First come named turns, each shown by rows before and after it. For each pair of rows after them, which turns, in which order, take the first row to the second? The first pair is done for you.
fur (before => after):
[ 0.54 -1.20 -0.98 -0.64 -1.03  0.22  0.79 -0.19 -0.48 -0.11 -0.72  0.34
 -0.40  0.11  0.12  0.61 -0.81 -0.55 -1.84] => [ 0.36 -0.34 -0.61  0.33 -1.03  0.57  0.60  0.19  0.02  1.23 -0.56 -0.46
  0.68  0.85  0.47  0.95  0.02 -0.85 -1.52]
[ 0.47 -0.58  0.10 -0.37 -1.29  0.66  0.17 -0.28  1.73 -1.04 -1.08  1.23
 -0.46 -1.36 -1.65  0.54  0.11 -0.67 -1.45] => [ 0.55  0.22  0.52  0.80 -1.69  0.77  0.32  0.00  2.22  0.08 -1.42  0.53
  0.77 -0.74 -1.09  1.74  0.70 -0.22 -1.21]
[-1.17 -0.33  0.08 -0.90  0.78  0.41 -1.65  0.24  0.17 -0.58 -0.35  1.29
 -0.72 -0.54 -0.40 -0.58 -0.92  1.27  1.72] => [-0.97 -0.32 -0.22 -0.86 -0.74  1.15 -1.42  0.18  0.18 -0.66 -0.76  1.60
 -0.84 -0.36 -0.10  0.28 -1.47  0.90  0.93]
Vifem (before => after):
[-1.46  1.49  0.81  0.84 -0.22  0.14 -1.57  0.75 -0.17 -0.58 -0.05  0.80
 -0.24  1.83  1.13  0.58 -0.69  1.54 -0.21] => [ 0.27  0.77  0.61  0.65 -2.07  1.54 -0.34  0.20  0.41  0.41 -0.94  0.37
  0.70  1.64  0.82  1.78 -0.01 -0.06 -1.94]
[-2.19  1.02  0.91  0.13  2.01 -3.71  0.24  2.17 -1.64 -1.60  3.25 -0.95
  0.73  0.32 -0.07 -0.01  0.41  1.12  0.71] => [-2.37  1.71  0.74  0.01 -1.02 -1.91 -0.37  2.31 -1.44 -2.18  2.22 -0.09
  1.14  1.49  1.17  1.83 -0.59  1.66 -1.55]
[ 0.61 -2.19  0.54 -0.59 -0.99  0.64  1.17 -0.63  0.05  0.23  0.62  1.58
  2.26 -2.58 -0.71 -1.13  2.38 -2.89 -1.01] => [-1.16 -1.36  1.18  0.13  2.00 -1.35  0.48  0.10 -0.58 -0.32  1.28  1.58
  1.49 -2.82 -1.15 -2.24  1.89 -1.89  1.59]
[ 1.45 -0.44  0.00 -0.04 -0.39  0.35  0.97  0.12  0.64  0.95 -0.26 -1.05
  0.38 -0.08 -0.82 -0.31  1.04 -0.95 -0.27] => [ 0.50 -0.06  0.04  0.11  1.28 -1.00  0.57  0.45  0.24  0.34  0.01 -0.70
  0.18 -0.62 -0.71 -1.16  0.64 -0.19  0.99]
Kig (before => after):
[ 1.05  0.25  0.36  0.12  0.77 -0.43  0.33  0.14  0.08  0.70  0.48 -0.94
  0.61 -0.23 -0.92 -0.74  1.02 -0.42  0.99] => [ 0.47  1.07  0.27  0.72 -0.96  0.88 -0.12  0.30  0.50  0.77  0.16 -0.60
  1.23  0.94  0.01  0.90  0.73 -0.06 -0.35]
[-1.40  0.96 -2.01 -0.21  0.41  0.44  2.15  0.59  0.01  0.89 -0.78  0.08
 -0.24 -2.21 -0.77  1.02  0.43  0.04  0.97] => [-1.44  1.22 -1.83 -0.15 -0.78  0.88  2.02  0.99  0.15  0.85 -0.51  0.39
  0.54 -1.74 -0.26  1.14  0.33  0.28 -0.20]
[ 1.12 -0.62 -0.01  0.72 -0.13  0.07  0.40 -0.23  0.83  2.56  1.09 -1.02
 -0.57 -0.42  0.13  0.86  0.39 -2.35  0.47] => [-0.68  0.61  0.21  1.29 -1.00  0.23 -2.26  0.35  0.11  1.56  0.52 -0.08
 -1.05  1.55  0.99  1.57 -0.33 -0.23  0.46]
[-0.24 -0.28 -0.17  0.68 -0.11  0.52  0.21  0.02  0.38  0.78 -0.08 -0.51
  1.51  0.09 -0.70  0.68  1.10 -0.83 -0.54] => [-1.42  0.92  0.44  0.98  0.77 -0.33 -0.94  0.50 -0.50 -0.07  0.27  0.19
  0.85  0.51 -0.13  0.30  0.41  0.54  0.50]
Pairs:
Each pair is 2 to 3 turns apart.
[ 0.55 -2.19 -0.32 -1.50  0.03  1.10 -0.27 -0.25  0.51 -0.24  0.75 -0.37
 -1.23 -2.20 -1.07 -1.57  0.00 -0.17  0.42] => [-0.30  0.67  0.70  0.39 -1.72  2.22 -1.44 -0.25  0.90  0.69 -0.38 -0.37
  1.21  0.58  0.57  0.95  0.37  0.99 -1.17] : Kig fur
[ 0.18 -2.09  1.02 -1.24 -2.54  1.00 -0.70 -0.61 -0.45 -0.18 -0.03  1.65
 -0.28 -0.61  0.88  0.06 -1.16 -2.13 -2.98] => [-2.09  0.75  2.10  0.37  1.75 -1.81 -1.90  0.77 -1.43 -0.01  0.97  1.34
 -0.47 -0.14  0.71 -1.08 -1.29 -0.05  1.36] : fur Kig
[ 1.55 -3.35 -1.19 -1.13 -0.51 -0.15  2.24 -0.93  1.38 -0.79  0.55 -1.53
 -0.36 -0.97 -0.72 -1.11 -0.13 -3.48 -1.28] => [ 0.56 -0.96 -0.08  1.37  2.95 -1.79  1.95  0.37  1.02  0.83  0.60 -2.91
  1.03 -0.16 -0.71 -2.02  0.76 -1.78  1.41] : fur fur Vifem
[-0.33 -1.13 -0.80 -1.30 -1.56  0.47 -0.34 -0.41 -0.67 -1.70  0.66  1.72
 -2.60 -0.64 -0.05  0.08 -1.54 -0.02  0.01] => [-1.21  0.98  0.33  0.75  2.32 -1.31 -0.03  0.58 -0.82  0.36  0.96 -0.30
 -0.63  0.06 -0.26 -0.95 -0.34  0.36  2.76] : fur fur Kig
[ 0.94 -2.10 -0.48 -0.63  0.27  1.47  2.10 -0.77 -0.31 -0.39 -0.19  0.24
 -0.57 -1.24 -1.09  0.23 -0.48 -1.70 -1.37] => [ 0.79 -0.24  0.36  1.26  0.55  1.57  2.31 -0.74 -0.01  1.39 -0.29 -0.93
  1.54  0.33 -0.66  1.30  1.26 -1.34 -1.46] : fur fur
[-1.65  1.05  0.37 -0.14  0.00 -0.70 -1.12  0.63 -0.18  0.01  0.24  1.37
 -0.59  0.72  0.60 -0.52 -1.41  1.98  0.28] => [-0.41  0.49  0.30 -0.04  1.93 -1.46  0.24  0.51  0.07  1.12  0.30 -0.19
  0.22 -0.15 -0.58 -1.46 -0.09  0.74  1.54] : Vifem fur Kig
[-1.27  0.85  0.39  0.72  2.69 -1.98 -0.33  0.90 -0.83  0.10  0.59 -0.62
 -1.06 -0.60 -0.87 -1.40 -0.46  1.40  2.88] => [ 0.76 -2.38 -1.05 -1.76 -0.71 -0.17  0.76 -0.85  0.00 -1.27 -0.28  0.23
 -2.07 -2.60 -0.72 -1.11 -0.97 -0.87 -0.04] : fur Vifem Kig
[-0.53  1.08  1.03  0.22  1.72 -1.95 -0.32  0.96  0.44  1.29  2.71 -1.26
 -0.39  0.99  1.68 -1.32 -0.14 -3.00  1.84] => [ 0.74 -0.18  0.32 -1.04 -2.27  0.23  0.25  0.05  1.31  0.56  2.08 -0.24
 -0.31  1.11  2.46  0.18 -0.28 -3.71 -1.81] : fur Kig
[ 0.04 -0.45  0.30  0.24  3.73 -2.95  0.43  0.87 -0.39 -0.71  1.19 -0.84
 -0.47 -2.17 -1.02 -2.24 -0.01  0.23  2.46] => [ 2.34 -1.14 -0.91 -0.70 -3.05  1.59  0.70 -0.18  1.05 -0.11 -0.50  0.20
  0.92 -0.83  0.35  1.55  0.28 -1.40 -3.36] : Vifem Vifem Vifem
[ 1.22 -1.48 -0.89 -1.25 -1.81  0.95  0.33 -0.88  0.77 -1.76 -0.14  0.74
 -0.77 -0.07  0.32 -0.09 -0.52 -1.46 -2.17] => [-1.67  1.30  0.11  0.51  1.45 -1.01 -1.55  0.39 -0.68 -1.46  0.12  0.88
 -1.00  0.92  0.56 -0.87 -1.14  1.53  1.43] : fur Kig
[ 1.49 -0.84 -0.98 -1.69 -3.27  1.98 -0.32 -0.82  0.58 -1.05  0.47 -0.92
  0.07  0.95 -0.49  0.95  0.40 -0.28 -1.98] => [-0.81  0.69 -0.38 -1.65 -1.69  1.10 -1.88 -0.27 -0.61 -2.73  0.09  0.13
 -1.30  1.13 -0.17  0.53 -0.79  2.18  0.59] : Kig fur
[-1.12 -2.13 -0.76 -2.84 -0.58 -0.66 -2.63 -0.35 -1.00 -3.88  0.82  2.17
 -4.60 -1.77  0.38 -1.43 -2.28  1.18  1.10] => [-3.05  0.92  0.32 -0.16  0.45 -1.26 -3.53  1.24 -1.55 -2.39  0.76  2.15
 -2.97  0.62  1.49 -0.60 -1.98  3.18  2.37] : Kig fur Kig
[ 0.03  0.80  1.53  1.41  3.31 -2.23  1.46  0.15 -0.09  1.96 -0.68 -0.90
  0.55 -0.66 -1.45 -1.26  0.28 -0.62  2.29] => [ 1.22 -0.79  0.34 -0.29 -2.80  2.12  1.42 -0.69  0.91  0.77 -1.97  0.95
  0.60  0.15 -0.40  1.81 -0.15 -1.29 -3.18] : fur Kig
